Questions about the grid below. Rows and columns are numbered from 0.
1) Give the entry in row 2 and column 0.
2) Give the entry in the top-left corner.
3) Give the bottom entry of the column that holds the largest entry.
4) Give the entry just right of the smallest entry.
5) Give the entry directly below the largest entry.
6) Give the entry at row 0, column 2.
7) Give the top entry of the column that holds the smallest entry.
[[142 128 129 126 129]
 [117 135 141 110 120]
 [140 121 115 136 140]
 [149 128 130 118 121]
 [157 126 122 140 138]
 [132 140 154  99 102]
 [122 127 130 129 132]
 [139 141 152 109 109]
 [144 127 114 140 145]
 [141 121 102 146 153]
 [156 139 135 120 122]
 [132 120 118 142 141]]
1) 140
2) 142
3) 132
4) 102
5) 132
6) 129
7) 126

x = [114 125 120 133 118 135 151 134 122 123 144 141 143 133]
The entry just left of 123: 122
The entry just right of the largest entry -> 134

[[131 127 118 136 138 125 136 123 116 119]
 [122 120 127 123 127 132 140 132 131 133]
 [133 127 120 135 119 130 118 124 131 131]
 [125 127 127 132 135 120 127 127 120 119]
 [134 128 114 132 134 130 134 122 127 123]
 [127 128 134 133 123 129 127 129 118 132]
 [128 115 108 138 131 128 140 130 125 120]
 [118 109 116 134 123 135 153 128 119 137]
 [121 125 129 127 130 125 128 125 127 129]
 [115 122 128 129 130 121 128 121 123 130]
 [121 118 122 125 121 135 138 126 134 139]
 [116 110 112 130 127 136 157 121 123 139]
 [108 112 118 128 126 124 133 118 132 136]]
Rows and columns are numbered from 0.
The entry just right of the largest entry is 121
Give the entry at row 0, column 2.
A: 118
The entry in row 2 and column 2 -> 120
Give the entry at row 1, column 0.
A: 122
Give the top-right entry.
A: 119
The entry at row 2, column 1: 127
Give the bottom-left entry.
A: 108
The entry in row 2 and column 0 is 133
Give the top-left entry.
A: 131
Give the entry at row 1, column 2.
A: 127
The entry just left of the largest entry: 136
The largest entry is 157
The top entry of the column that holds the largest entry is 136
Give the entry at row 1, column 1.
A: 120
Give the entry directly below 109.
A: 125
The entry directly below the largest entry -> 133
The entry in the bottom-right corner -> 136

[117, 144, 141, 125, 118, 127, 128, 119, 128, 118, 137, 126, 124, 128, 153]
The entry just left of 141 -> 144
Report the first entry from the right.
Answer: 153
The first entry from the left: 117
The third entry from the right: 124
The third entry from the left is 141
Report the entry just left of 127.
Answer: 118

X =
[[126 135 117 120 128 125 126 125 132 135 131 129 131 128 145 139]
 [127 136 128 129 126 124 126 137 131 118 133 132 136 132 144 125]
 [131 137 120 117 126 128 125 123 127 137 136 124 130 126 140 138]
 [138 143 145 128 118 131 125 141 120 110 148 121 135 132 131 111]
 [128 114 121 129 143 121 112 125 114 132 129 125 128 119 135 126]
 [122 124 119 133 137 118 121 133 129 123 124 135 134 128 145 128]
 [135 138 140 128 123 129 124 139 120 113 143 123 134 130 133 115]
 [117 134 117 134 130 116 130 139 145 117 121 144 139 135 156 133]
 [115 134 118 136 130 115 131 141 146 114 119 146 140 137 157 131]
 [130 139 111 111 125 129 126 116 130 148 134 123 128 124 143 148]
 [131 126 127 126 133 125 118 129 118 128 135 124 130 124 135 125]]
Counting starts at 0.
The entry at row 0, column 0 -> 126
Report the bottom-left entry.
131
Report the entry in row 0 and column 1.
135
The entry directly below the largest entry is 143
Report the entry in row 0 and column 2.
117
The entry in the top-right corner is 139
Report the entry in row 1 and column 1.
136
The minimum -> 110
Report the entry at row 1, column 0.
127
Report the entry just right of the largest entry.
131
Report the entry in row 2 and column 0.
131
Report the top entry of the column that holds the largest entry.
145
Report the largest entry.
157
Report the entry at row 2, column 1.
137
The entry just left of the smallest entry -> 120
The entry directly below the smallest entry -> 132
Report the bottom-right entry.
125

[[146 108 141 124 139]
 [145 104 119 121 118]]
Counting starts at 0.
The top entry of the column that holds the smallest entry is 108
Report the entry in the top-left corner.
Answer: 146
Report the entry in row 1 and column 0.
Answer: 145
The smallest entry -> 104
